Each path below is one point turned by a fixed rotation once a step. After each direction that follows a path, write how fast that rotation turns it, in deg/step (0 if it stays still).
Each turn is a multiple of 5 degrees from 10 to 175, or 0.
Each row of a path follows its step; steps can be skipped.
Path 1:
step 0: [  1  -9 -19  13   7 -11  12  11   3  10  27 -16  11 -14   0  11 -10  12
  -7  10   5 -11 -13   7   1  -4 -18  21 -16   5 -17   0   0   4 -29]
step 1: [ 20  10  -2   7  -3  -1   0  -4   2   7  -4 -12  -2  15  12  20 -16  14
   3  -6 -22   3 -14 -37  -1   3  -4  18  -4 -13  15 -17 -18  13   2]
step 2: [ 16   4 -24 -24 -14  15  13   4   8   0   5   9  14   7  -1   4  13  23
   5 -24   2  19  -6  -2   9  14  -9  -5   0  10 -16  20 -13  10   1]
step 3: [  7   2  17  -7   2  20  16  30 -10  23  -4  -5 -10   9   3  -4 -20   4
  15  -2  14  19  -7  -5  -4  15  11  -7  -5 -11  14  13  19  -8 -10]
step 4: [ 18  -6 -10  11 -16 -13  20   6  12  18   7  -1  -4  10   7  -2   7 -17
   4  23  10 -29  -3  -4 -13   8  -1 -18   1   1  -5  27 -15  -9  -7]
step 5: [  5   9  -5  14 -10 -13  14 -14  -3   6 -12 -25 -11 -14  14  -1   5  24
  -2  23  11  13  20 -19   0   4 -15  10 -12 -11  -7   0  15 -11   8]
step 6: [-12  -5  10 -19   8 -12  17  -9  11   0 -14   4 -10  24  -8  -8  14   3
 -24  -6   1   7 -12 -23  -1   5 -23   2   0   0  10  12 -16   0  26]
step 7: [-16  -8 -11  -9  10   7 -14  15  16  11   7 -10  -9 -12 -17  -5  -4   6
 -10   4  28  17 -20   5  10   3 -27   8  -4   4 -12  11  13  -2 -18]
step 8: [  7  -6   4  17  14  -1  -7  -2  13   7   9  -5 -19   1   4   2 -30 -14
   9  -2  -8 -18 -28 -21  -1   8   0  20  12 -24   6  14  -3   5  -1]
step 9: [ 14  -2 -19   6  -7  12   7  -3  12 -17  28  -1  -3 -19  17  14  16  17
  -8   4  -7  -6  -3 -15   9  12   1   2  -4  -1 -28  14  -6  22   2]
step 10: [ -3  17   9 -17  -2  17  24  10   6   9   2  -4 -16  -1  19  -1   3  11
  -4 -16 -15  23 -12 -28  -5   0  17   2   3  -3   9 -14  21  -2   6]
step 11: [-12  -9 -19  -7 -11  -1  10  26   3  14   5   6   8  13   7  -5  24   4
  -4 -12  14 -17 -24  -4  -6   7   8 -10  14  20   3  21  -3 -19  -9]
Speeds:
[ 8  0  6  0  4 -4  4 -8  4  4 -1  6 -6  1 -6 -6 -3 -3  4 -7 -5 -1 -4 -7
 -6 -9  2 -3  0  1  2 -1 -1 -1  0]
160
[ 3  7 -3  0 -7 -3  1  7 -6  9 -1  8  1  1 -1 -5  2  3  3 -2  6 -1  8 -1
  0  2  2 -5 -4 -8  3 -1 -6 -4  1]
40
[ 2  2  2 14 -3 -1 -5 -9  3 -1  0  0  3  0  0  4  1  4 -2 -4 -8  2  1 -2
  0 11 -3 -5 -1 -3 -2  1  0 -7 -2]
95
[  6   5 -11  -2   7   9   3  -2  -7   0   0   1   0  -1   7   6  -1   0
  -1  -5  -1  -2  -9   2  -2   1   5  -7  -1   0   3  -3   1   1  -2]
45
[-1 -2  3  0 -5 -6 11 -2  1 -1  5 -3 -5 -8 -1  2  3  0 -1  2  2  1  2  3
 -3  8 12 -6  7  1  5 -2  3  1  0]
60
[ 0  2 -2 -1 -4 -3 -7  1 -3 11 -5 -5 -4  0 -5  7  4 -2  5  7 -3 -7 -8  0
 -1  0  2  3  5  2 -5 -4 -1 -5 -5]
100
Path 2:
step 0: [ -5   1  -7  20  25  -7   8  11  -3  14  27  -9  -8 -29  16  13  16  11
  -8 -15  -3   3  -7  -1  -1  14 -11  16   8 -14   7 -13   5 -10  -6]
step 1: [ -1 -17  -5 -18  12  12 -15  19  18  42   2   0 -20   5   0   0  -9  -5
  12   1  16  -4  -2   6   1  12  -2  11  -1 -16  11   1 -19   1  11]
step 2: [  2  -2   3   9  -9   2  -6   6  -6   4  13 -20 -27  19   7 -16   5  -4
   0  -7 -11 -15  16   3  32   1   7  -5  -9   6 -13 -18 -25 -19  -1]
step 3: [  7   9  -6  14  21   1 -10  -2   5 -13 -28   9 -21  -1  16  -1  19  11
  -8   6   0 -29   9   7   5  -5  15  -4  18 -11  -6   6 -13  19  -6]
step 4: [  4 -10  14  20 -14  -5  -2 -21 -11  18 -10   7   1  28  -1  11  11   4
 -11  11 -17   5  -3  25   5  -1   0   9  -2 -33   7  -1  10  10   2]
step 5: [ 28  14  17  -7   4 -10 -11   0   2   1   1   4  -9  15  12  12   5 -16
   3   4 -15  25 -13 -27  10  -5   1  14   4  -5   7   7  -3   1 -31]
step 6: [ 15  22   2 -13  26  -3 -21 -14  -4  -4  11  -7 -13   4  13   5 -11   5
  -5  14   7   6 -31  13   4   2   0 -18 -13   4   0 -12  19  -4  16]
step 7: [  8  14  22  -6  11  15  17   6 -21  -2 -18   0  14   7  21  -6 -20 -26
  16   0  17  -4  10  17   7  11 -17  -5 -14  -5  -5  -4  -3   9   0]
step 8: [  2  16 -11  14   6 -20  23   6  -5 -14 -12  -3 -20 -11  -3 -15 -15  -9
   0   8 -25  -5  10   2   7  14 -26   6   2   3  22  -1  17 -12   1]
step 9: [-30  -1  -1  -3   5  -6   2 -17  11   1  -7  26  -7  -2  -6  -3  -4  -6
   9  -5  16  -6 -22   6   8   4 -16 -19  13 -14  26  16  -9 -15 -14]
step 10: [-11 -25  24  -6 -11  -5  13 -28   0  -2  15   3 -14 -10  13   6  -8  -5
   5   1  -2  -8  -3   7  -3  24  13  18  -6  12  -4 -13  -2 -23 -17]
step 11: [  2 -23  -2 -12  14 -13  -6  15  -6  -2 -15   6  -5 -16  32  -5  -4   6
 -27 -17  15   7  -5  -7  16   6   5  16  23   8   0  -3  -1  -8   8]
Speeds:
[-8 -8 -3  0 -4 -2 -1 -1  7  1  0  5 -4  6  4 -3 -1  0 -4 -1 -3 -8  0  5
  5 -3  3  7 10  5 -5  0 -4  0 -2]
45
[  2  -5  -4  -1 -11   1   1   5  -8   2   0   5  -4  -1  -3   1  -2 -11
   1   6   6   1   2   5  -2   1   5   4  -7  -3  -2  -6   2   2  -5]
125
[ -1   8   2   1  -2  -4  -1  -2  -5   4   0   0  -7  -2   3  12 -12   5
   1  -2   2   0   5   2   9   3   4   0   3  -4   3   3  -3   0  -1]
0
[  2   1   3   2 -11   1   5  -9   1  -2  -1   6  -3  -2  -1   2  12   0
  -7   4   2  -2   2  -1   2   5   0  -3   1   2   7   9  -1   0   1]
65
[-8  0  9  4 -3 -1 -2  0  6  7 -1  4 10  5  3  0  0 -5  7  1 -2  2  3  1
  3  3  6 -6 -4 -1  3 -4  0 -1  7]
135
[ -3   0  -1 -12  -3  -3  -6   1   1  -6   9   0  -1   4   0  -6   1   7
   5   1  -1  -2   0   0   4   3   4  -4  -7  -2   5   4  -1   2  -8]
95
[ -4  -7  -1  -2  -3   4  -2   1   7 -10  -1   5   0  -5  -4   7  -3   3
  -1 -10   3   2   4  -4   3   6  -5   2  -3  -1   0  -6   3  -2   3]
25
[ 2 -3  3 -7  2  7 -5 -2 -4  5  0  2 -6  1  7  0 -3  1 -6  3  3  3  5 -3
 -2 -1 -1 -5 -5 14 -2 -3 -5 -4  3]
80
Path 3:
step 0: [ -9 -17  20  -9   1  10 -18   7   1   3  -9 -13 -14  11  -4  -6  -4  -8
 -31  -4   6 -20  10   1  20  23  -9 -15  23   1  13  16 -16 -14  -1]
step 1: [ -8   5  -1   1   1  -3   4  18  -4  12  33  -9 -24  16   5   9  -5  -4
  23  -4 -10 -11   5   9 -10  13  13 -17 -11  14  11  11  10  31  -7]
step 2: [-26 -16  -1  21   2  17  -8 -14  13 -12   2  18 -15   3   7 -10   0  16
   8   2  29  19 -15  -9  11 -14  26   4  -5 -10  11   4  -1   6   0]
step 3: [  2 -17   6 -10  14  -9 -13 -19 -29  20  -3  -5   0 -21 -14   3  15  -2
  -7  -5  17  17  -3   2 -22   3   5 -15  22   8  -3  21  14 -11  -3]
step 4: [ 19  -6   3  13  21  14  11  -2  -8   1   2   9   3  21   1   5  -7  -4
   5  10 -10  -5 -10 -21 -37   1  -3   7   2  25   4 -33   9  14   2]
step 5: [ -6 -12  -1   4   1   9 -12   7  30 -11 -20  -2  -5 -11  -2   3  -5  11
  10   0  13 -35 -27   1  -8   4 -11   0  21 -25  -1  -8  -2 -19  -3]
step 6: [  6  12 -11  -3   1   1 -13   5 -16  13   9   5   6  -7   7   5 -25 -30
  19 -13   9  -3  -7  12   0  14 -28   1   4  11 -10  29 -10   5 -18]
step 7: [-21   6   3  -9   6  15   1  -7   4  -6  -9  -2  -6  36  18 -22   3 -29
  -3   5   2  -1   4 -17  -5  -1  18   7  -7 -13 -15  -6 -20  19  -7]
step 8: [ -3  20   6   1   7   8 -18   0  12   4  -7 -29  -2  -6   2   5  25  27
  -9 -16  15  -3  -8  18   4  17  21 -12  17   6 -13  13  -4  13  10]
step 9: [ -2   2 -17  16   7   2  -2   8 -19   1  18  20  -6   0  -5 -11 -13  20
   0  16 -22  18  -1 -12   7  12   6  -7  24  30  -2   5  -6  13 -21]
step 10: [ -6 -39   5  -4  20  -9  17 -16  22   0 -13  13 -30  -1  10  -8   2  -1
   5  -3   2 -18  15  -8  -4  -8  16  -9   9  10  -1   1 -10 -16   4]
step 11: [  0  -3  29   8   6  21 -24  13  -3  10  24  -6 -12 -11  -6  11   4  -7
  -2 -12  22 -11   9  11 -11  -4 -23   0   8  20  24   3   4  -1   8]
Speeds:
[ -2   3   2  -3  -3  -6  -3   1   1  -1  -2  -2   1   6  -1   2  -7  -1
  -3  -2  -2  -1   1   4   7  10   2   6   3  -4 -10   0 -10   9   3]
45
[  0  -2  10   0  -5   5 -12   5  -4   0  -6   8   2   6  -2  -3   1   1
   1   1  -2   3  -3  -4   8  -7  -4  -1   0   4   2  -5  -1   3  -4]
160
[-1 -1 -1 -1  2  0  2 -2 -9 -9  0 -1  2  2  1  2  2 -1 11  5  1 -6  0 -3
  3  2 10  4 -6  4  3 -6 -9 -5 -2]
135
[-9 -4  4  0 -2 -4 -2  0  2 -5  4 -3  2  0 11  6 -2 -4  3  8  4 -7  3 -3
  4 -3 -8  0 -2  1 -1  6  5  4  0]
70
[10  6  5 -4 -4  0 -5 -2  2  3  7 -2 -5 -3 -2  7  3  0 11  0  1  4  2  5
 -3  2 -3  1 -2  9 -5  1  1  3 -2]
145
[ -2   0   1  -1   1   1  -1   1  -1   6  -1  -7   4  -2   5  -1   6   2
   0   3   2  11  -6  -3   0   1   6  -1 -10  -5   3   7  -4   9  -4]
65
[ 3 -2  5  3 -1  4  4  8  0 -4 -1  3 -3 -8 -3 -3  7  0 -4  4 14 -1 -3  3
  4  6 -2 -1 -2 -1 -7  0 -2 -1  6]
130
